[[  2   4 -47]
 [-22  30   6]]
->
[[  4 -47]
 [ 30   6]]

[[ 31  42  33  13]
 [-17  -3  20  36]
 [ -5   4   0  -6]
 [ 10   7  -6 -13]
 [-25 -33 -23   2]]
->
[[42 33]
 [-3 20]]

[[-25  47  19]
 [-15   3 -14]
 [  9  16 -22]]
->
[[ 47  19]
 [  3 -14]]

[[ 15   1  19   0]
 [ -2  21  39  17]
 [ -5 -41  41  21]
 [ 42  24  14 -13]
 [  8  40  12  28]]
->
[[ 1 19]
 [21 39]]

[[ 19  18   4 -45  12]
 [ 20   1   5 -15   5]
 [ 11 -12   9  -9   9]]
->
[[18  4]
 [ 1  5]]

[[-40 -33 -22]
 [-16 -30 -23]]
->
[[-33 -22]
 [-30 -23]]
---
[[-45  28  16]
 [ 24  -6 -21]]
->
[[-45  28]
 [ 24  -6]]

[[  6  20  -9]
 [-14  11 -47]
 [ 11  44  35]
 [ 17  48  14]
 [ 46   6 -24]]
->
[[  6  20]
 [-14  11]]

[[ 25  23 -35]
 [ 30  36  36]
 [ 35  27  34]]
->
[[25 23]
 [30 36]]

[[-33  34  34  33  34]
 [-36  36  35  37  36]
 [-33  42  43  42  42]
 [-32   8   7  10   9]
 [-32  27  27  27  27]]
->
[[-33  34]
 [-36  36]]

[[-10  -1   3]
 [-49  20  -4]
 [ 34 -19  -2]
 [ 37   7  41]
 [-12  18   2]]
->
[[-10  -1]
 [-49  20]]

[[-38 -34   1]
 [-50 -42  -1]]
->
[[-38 -34]
 [-50 -42]]

[[  2 -37   0 -25]
 [ -1 -33  -1 -18]
 [  1 -19   0 -13]]
->
[[  2 -37]
 [ -1 -33]]
